128 stands for zero in the data rows.
Each row has a hidden score. How much does it go up from the first row of each pair to the second? 20 means little or no change, 40 a big rise and 0 a big fall. The score is a weighted sum of the row's numbers plus the product of two more (or one squared), each taken from its middle value.
[155 154  89 108  81  81 110 179 199 195 165 181  81  89  85 120]
[ 97  84 135 163 142 179 143 116 107 104 127  95 144 163 143 144] ~ 9
[109 107 140 188 136 164 153 110 119 127 118  84 134 132 189  89]
[151 136 113 112 141 126 115 138 158 143  95 107 149 117 115 102] ~ 27
[122 161 123  88  81  81  91 142 180 195 186 180 102  82  85 142]
[179 108  97 141 129 115 136 113 144  86  88 129 176 146 132 113] ~ 19
[ 91  92 166 119 129 108  81  82 112  99 118  84 127  83 133  92]
[137 169 135  88 128 107 129 155 118 159 160 162 138  93 122 168] ~ 13
[ 84  84 196  96 101  81  81  82 103 105 193 108  81  82  85  92]
[ 95  84 125 144 110 122 147  84 111  86 125 138 146 152  85 158] ~ 9
[ 97 102 107 128 157 157 144 103 119 134 121 110 134 146 143 138]
[ 84  84 196 111 120  98  81  82  93  86 163  84  81  82 106  82] ~ 21
[131 132 130 155 124 157 127 181  88 171 151  84  86  91 193 107]
[152 193 127  88 115  81 108 188 156 195 162 165 118  82 104 138] ~ 25
[100 134  89 148 139 161 156 141 112 166 130 115 104 155 155 131]
[102 120 141 168 140 150 114  98 140 146 126  84 103 119 175  82] ~ 27
[ 84  84 124 194  82 152 132  95 101 164 184  84  81 114 187  83]
[191 183 110  90  81  81  81 108 199 162 121 191 124  82  85  82] ~ 38
[ 84 140 196  88 146 104  81  82 140 108 158 127  81 124  85  98]
[ 84  84 168 177  81  89  81  82 199 126 196  84 104 112  85  82] ~ 21
[115 123  89 173 101 147 170 157  92 142 135 125 116 139 170 140]
[ 84  99 136 134 148 151 111  82 118 132 149  93 114 121 166 115] ~ 29
[116 138 127 103 174 164 157 126 107 106 114 142 150 174 109 171]
[170 193 134  88 137 102 144 183 117 137 121 177 145 104 109 167] ~ 18
[121 150 112  88 111  82 106 140 156 192 165 170 122  86  93 155]
[ 84  84 181 104  81  81  81  82  93 105 159 138  87  82  85 124] ~ 24
[131 131  91 114 160 164 160 153 122 126 104 129 150 159 142 162]
[ 84  84 140 194  95 158 130  94 102 150 167  84  81 113 193  82] ~ 20
[181 130 110  88 135  96  81 139 199 138  88 132 134 125  85 100]
[126  92 152 146 103 122 128 135 130 106 142 130 137 135 101 154] ~ 12
[150 128  94 122 169 165 171 146 137 117  94 137 158 176 145 157]
[191 140 104 127 151 120 124 125 163  91  88 133 170 155 122 106] ~ 27
[153  98 137 129 171 166 130 127 186 128 134 118 165 173 134 129]
[103 135 127 172  91 133 110 133 111 140 154  91  81  98 185  86] ~ 10
[116 124 112 111 160 165 153 139 107 120 118 123 161 150 142 166]
[122  84 173 180 106 129 116  82 132  86 115  84 174 108 162  85] ~ 26
[125 164  89 112 140 148 161 171  89 125 110 145 136 145 122 166]
[160  97  99 194  81  81 130 100 199  91 134 149 101 118 116  82] ~ 25
[ 84  84 154 194 113 154 117 104  90 162 167  84  81  86 193  82]
[162 113  90 139 144 150 146 146 145 122  95 119 166 147 154 128] ~ 26
[186 155  89 143  81  81 131 120 199 105 102 191 123 102  85  96]
[121 133 105 103 152 146 145 144 100 117  98 134 142 146 121 165] ~ 10
[143 120  89 124 150 153 159 143 134 115  95 133 163 159 133 158]
[166 149 134 132  98  84 164 126 143  86  96 176 152 143  90 149] ~ 16
[144 135  89 112 146 139 169 153 136 120 104 156 159 163 116 172]
[ 94  92 152 114 134 115  92  82 101 105 119  92 127  92 133 107] ~ 27
[ 94 128  99 155 143 170 172 126 105 116 120 124 130 175 145 150]
[139  87 122 194 111 134 140  82 157  86 106  93 155 151 165  82] ~ 26
[118 151 125  99 168 152 151 136 121 112 117 155 145 170  96 173]
[138 111 144 153 173 166 124 103 142  88  88 102 132 182 141 103] ~ 22
[119  84 196 169 130 150  96  84 125  86 121  84 163 114 159  82]
[108  84 142 159 124 145 116  82  99  86  93  88 157 140 128 123] ~ 17
[ 95  95 135 194  81 103  81 129 116 195 196  84  81  82 193  82]
[131 111 130 136 153 143 157  89 136  86  90 141 165 188 105 144] ~ 23
[127 139 125 150 105 150 121 184  88 179 162  90  81  83 192 108]
[118 114 115 108 170 152 128 116 149 132 125 132 133 161 122 149] ~ 24
[102  84 143 172 141 176 136 107 113  94 122  84 144 155 150 128]
[124 107 105 178 136 170 160 142 105 122 108  99 130 147 191 125] ~ 15
[135 176 110  90 155 143 143 181  88 145 111 147 109 136 106 160]
[135 132 126 134 140 141 146 110 106  94  96 109 156 124 161 115] ~ 23
[123 131 149 121 162 166 132 141 100 140 134  93 147 111 178 128]
[136 173 102 120  91 111 144 193  88 137 122 143 100  98 105 144] ~ 14
[ 84  94 121 178  96 148 152 120  88 159 177  99  86 111 175 129]
[138 144 121 108 147 154 143 181  89 151 136 125 134 114 166 160] ~ 24
[ 84 124 117  88  96  82  92 112 101 188 170 147  81  87  85 143]
[153 131 193 125 135 118  99 133 152  86 111 135 105 164  85 112] ~ 25
[133  84 151 178 110 136 125  93 111  86 100  84 172 122 162 114]
[191 193 102  99 112  81 142 139 199  95  88 191 151 156  85 124] ~ 17
[160 133 104 106 145 125 121 149 164 142  91 114 148 121 118 113]
[168 160 129  88 173 140 141 160 175 153 133 165 137 156  95 156] ~ 18
[ 84 164 196  88 115  81  81  82 112  86 172 114  81  95  85  82]
[154 185 125  88 172 143 149 182 128 151 104 154 123 150 102 151] ~ 17
[165 145 127  90 183 155 140 152 158 143 121 149 147 163 111 157]
[191 168 101 132  81  81 133 133 156  86  88 188 158 123  85 105] ~ 28
[151 150 144  88 162 135  92 159 148 168 131 103 144  85 156 118]
[111 122 116 111 161 154 146 125 103 121 108 118 146 146 127 156] ~ 9
[ 84  84 196  88  81  81  81  82 134 131 196  86  81  82  85  82]
[111 110 167 125 166 158 111  91 121 100 111  89 149 140 134 109] ~ 16
[163 145  89 105 140 122 132 166 158 145  88 137 147 134 106 134]
[129 113 116 109 132 114 150 105 162 108 127 169 163 158  88 167] ~ 19
[191 140 169 135  81  81 121 128 154  86  89 148 182  82 115 105]
[142  84 142 152 131 140 133  98 125  86  92 111 178 146 138 141] ~ 21
[ 84  84 189 119 146 139  81  82  88  91 133  84 116  97 130 114]
[ 84  84 196 123  81  81  81  82 191  86 196  84  81  82  85  82] ~ 18
[183 193 145  88  81  81  81 128 199 195 151 191  95  82  85  82]
[191 157 106  88 124  81  99 145 199 165 106 150 166 100 101 107] ~ 9
[191 168 103 131  81  81 146 120 157  86  88 182 164 133  85 107]
[150 123 133 103 191 170 133 140 152 141 115 119 155 162 139 141] ~ 17
[170 172 159 143 121  99 146 112 139  86  88 167 141 178  85 116]
[127 134 102  88 144 121 118 140 144 168 134 141 143 110 124 154] ~ 26
[118 153  99 106 158 150 168 142 119 115 119 159 147 169 106 175]
[191 187  89 142  81  81 119 154 160  96  88 188  89  82  85  82] ~ 39
[145 136 109 138 136 136 144 133 110  94  90 125 153 133 160 139]
[187 159  89 112  81  81 106 145 183 117  88 163 132  98  85  90] ~ 34
[161 189 109  98 133 121 172 174  90 108  92 168 151 125 125 168]
[116 117  89 170 117 162 176 150  92 129 121 119 127 149 174 143] ~ 19
[ 84  94 163  96 129 123 101  82  88 118 164 124 105 115  85 157]
[ 84  84 163 106 150 145 103  82  88 105 142 101 119 120 114 146] ~ 18
[167 170  90 105 133 113 166 161 169 131 119 189 134 157  97 159]
[130 130 112  89 147 128 114 138 138 160 128 129 145 107 135 145] ~ 28
[191 193 124  88 165 110 113 190 176 156  88 165 148 122  85 129]
[ 88  84 196 189  81 109  81  82 199  86 182  84 124  82 135  82] ~ 18
[ 84  84 196 105 116  94  81  82  93  97 179  95  81  85  95  93]
[ 85 104 132 104 127 107 117  82  99 133 137 140 126 118 104 149] ~ 16
[165 193 118  88 143 108 153 175 120 109  95 188 137 141  85 169]
[143 124 110 125 171 169 155 134 131 118  98 121 159 168 152 142] ~ 25
[ 84 100 171 152 127 161  88  85 107 164 196  84  81 111 169  90]
[ 84 139 111 165 127 160 145 119 113 145 147  98  90 135 174 111] ~ 9
[150 125 113 137 143 141 168 123 125  86  88 147 173 168 127 155]
[ 98 117 130 137 164 166 128  98 121 118 109  98 134 157 137 121] ~ 25
[ 84  84 150 194 100 156 119  88 108 139 166  84  81 106 193  82]
[ 84  84 119 194  81 118 113  92  92 182 196  84  81  85 175  82] ~ 21
[111 122 102 158 149 167 140 133 115 152 110  92 105 146 172 106]
[149 142 115 106 170 160 149 148 112 101  88 129 155 157 132 150] ~ 23
[ 84  86 172 138 102 127  81  82 117 115 196 120  81 134  93 125]
[127 149 162  92 157 150 125 138  88 130 128 104 154  98 153 137] ~ 8
[ 99 147  89 151 107 133 136 153 110 186 142 128  81 138 145 126]
[179 136  89 144  92  81 152 128 165 105  88 167 150 136 117 120] ~ 22
[ 84  90 153 139 148 163 124  82 107 114 170 112 101 164 120 140]
[ 84 130 196 124 153 126  81  82 109  86 134  84  81 110 121  82] ~ 15
[170 111 103 140 131 118 132 103 147  86  88 124 178 143 133 102]
[109  91  89 148 110 123 132 119 125 126 109 124 124 142 100 131] ~ 16
[122 143 105 102 150 136 152 148 105 123 112 147 140 146 107 175]
[ 84  98 114 175 105 152 147 111  88 155 172  99  96 120 171 127] ~ 18
[123 193 175  88 158 133 102 172  88 165 131 122  81 108 101 113]
[164 180 128  88 103  81  81 164 199 195 150 151 137  82  85 100] ~ 29
[152 193 147  88 107  81  84 186 166 195 186 169 100  82  95 131]
[153 178  89  88 116 110 139 193 136 195 131 152 121  94 120 143] ~ 17
[169 187 196 111 145 110  95 155 116 104  93 138  87 143  85  94]
[ 84  84 167 174  81  81  81  82 199 126 196  84  90 100  85  82] ~ 15
[105 101  94 158 146 180 181 140 105 138 129 118 144 166 170 158]
[157 175  89 101 140 130 163 181 119 132  96 150 157 130 120 158] ~ 23
[ 84 100 110 161  96 136 128 100  88 192 195  94  81  99 162 115]
[164 159 154 144 137 119 156 113 132  86  88 156 150 185  93 121] ~ 20
[133 149  89 115 121 124 152 166 134 163 144 167 117 144 114 166]
[ 84  84 196 119 122 100  81  82 101  86 163  84  81  82 118  82] ~ 22
[169 193 131  88  81  81  81 124 199 195 141 187 113  82  85  82]
[157 189 110  88 158 129 171 167 115 109  91 174 149 155  95 172] ~ 1
[ 84  98 176 153 145 173  89  83 105 156 196  84  81 117 177  92]
[131 133 147 120 162 168 134 152 101 140 129  95 145 114 184 137] ~ 19
[122 111 166 132 161 162 113 118 117 116 122  84 147 107 178  99]
[108  85 128 168 151 175 144 118 121 123 127  86 144 148 178 125] ~ 14
[ 84 113 155 113 163 152 129  83 100 114 138 108 140 131 142 141]
[178 193 196  98 126  88  81 167 117  95  99 145  81 127  85  82] ~ 26
[133 152  89 108 150 149 170 161 122 131 117 154 146 159 118 176]
[131 164 139  88 143 119 139 144 119 104 123 174 126 152  85 172] ~ 21
[154 187 108 140  81  92 172 171  88 107 106 166 116 104 142 143]
[134 150 196 101 169 144  81 148  93 143 101  84  83  95 139  82] ~ 32
[118  88  89 154 105 129 170 123 145 132 148 148 136 158 117 155]
[174 178 136  88 150 111 120 169 195 161 147 179 121 141  85 148] ~ 23
[ 84 101 129 194  81  81  81 128 110 195 196  84  81  82 193  82]
[ 84  84 162 194 103 155 118  82 119 142 172  84  90 104 193  82] ~ 18
[111 120 104 127 167 172 162 130 129 148 128 119 148 162 152 149]
[127 125 127  99 149 124 108 112 148 138 107 106 153 106 131 111] ~ 30
[127 137 103 101 145 140 152 159 118 132 126 150 150 140 119 181]
[ 84  84 173 120 109 127 112  86  88 111 178 107 133  97 116 165] ~ 23
[ 84  93 175  92 116 104  97  82  88 125 181 132  92 103  85 157]
[123 114 112 108 145 128 161 103 160 113 127 162 167 163  97 164] ~ 18
[ 93 135 117 167 113 150 137 127 110 141 148  95  81 120 180 102]
[108 103  89 143  81  81 116 119 129 142 130 152  91 115  85 123] ~ 28
[139 119  89 121 157 156 142 152 146 163 110 118 141 147 149 137]
[112 162 106 109 128 127 153 143 103 125 128 166 106 154  88 162] ~ 17
[143 153 150  98 168 151 131 137 120 123 105 111 167 116 153 128]
[145 166 138 137 137 124 141 130 157  95 103 159 105 185  92 119] ~ 10
[113 146 106 110 162 165 175 150 105 144 135 137 148 151 146 171]
[170 119 164 161 147 139 124 101 126  86  88 108 154 169 131  92] ~ 26
[119  84 148 167  81  81 132  92 136 102 148 130 137 104  99 135]
[106 101  89 146  94 109 138 118 124 131 114 136 117 139  86 133] ~ 24
[154 182 107 116  81  81 161 151 115 113 111 185 122  96 113 145]
[156 101 138 157 139 144 135 109 114  86  88 106 175 147 149 117] ~ 29
[129  84 168 161 144 167 121 102 117  86 108  84 164 134 163 111]
[156 149 163  88 150 121  81 146 150 161 126  84 143  82 162  84] ~ 30
[178 119  89 136 128 112 146 119 152  90  88 155 175 160 117 138]
[ 84 117 196  88  81  81  81  82  88 118 196 120  81  82  99 102] ~ 29
[164 152  89  98  86  81 139 156 174 141 125 191 126 117  85 152]
[130  84 160 178 107 135 121  82 115  86 107  84 173 115 164 100] ~ 22
[105 100  89 158 102 140 161 146 118 158 164 135 117 144 143 160]
[134  97  89 145 126 128 168 104 161 100 109 149 164 174 103 152] ~ 23
[109 153  96 116 146 141 163 143  97 127 120 157 119 165 102 164]
[ 84  84 121 194  81  96  89 123  88 195 196  84  81  82 186  82] ~ 21
[162 170  89  90 125 101 138 174 167 156  97 170 136 130  85 141]
[ 84  84 196 120 142 134  81  82  88  91 133  84 117  90 131 100] ~ 23
[150 175 102  96 133 127 162 180 102 127 111 165 145 128 118 178]
[ 84 179 196  88  82  81  81  82 122  86 192 115  81  82  85  82] ~ 29
[154  89  91 194  94 122 147 108 167  88  98 127 144 162 151 112]
[132  84 116 194  81  81  95  82 199 112 176 109 140 110 108  82] ~ 26
[156 141 128 135 117 107 165 127 136  86  90 167 160 155  99 156]
[ 84  84 117 194  81 139 123 123  88 195 196  84  81  86 189  86] ~ 24
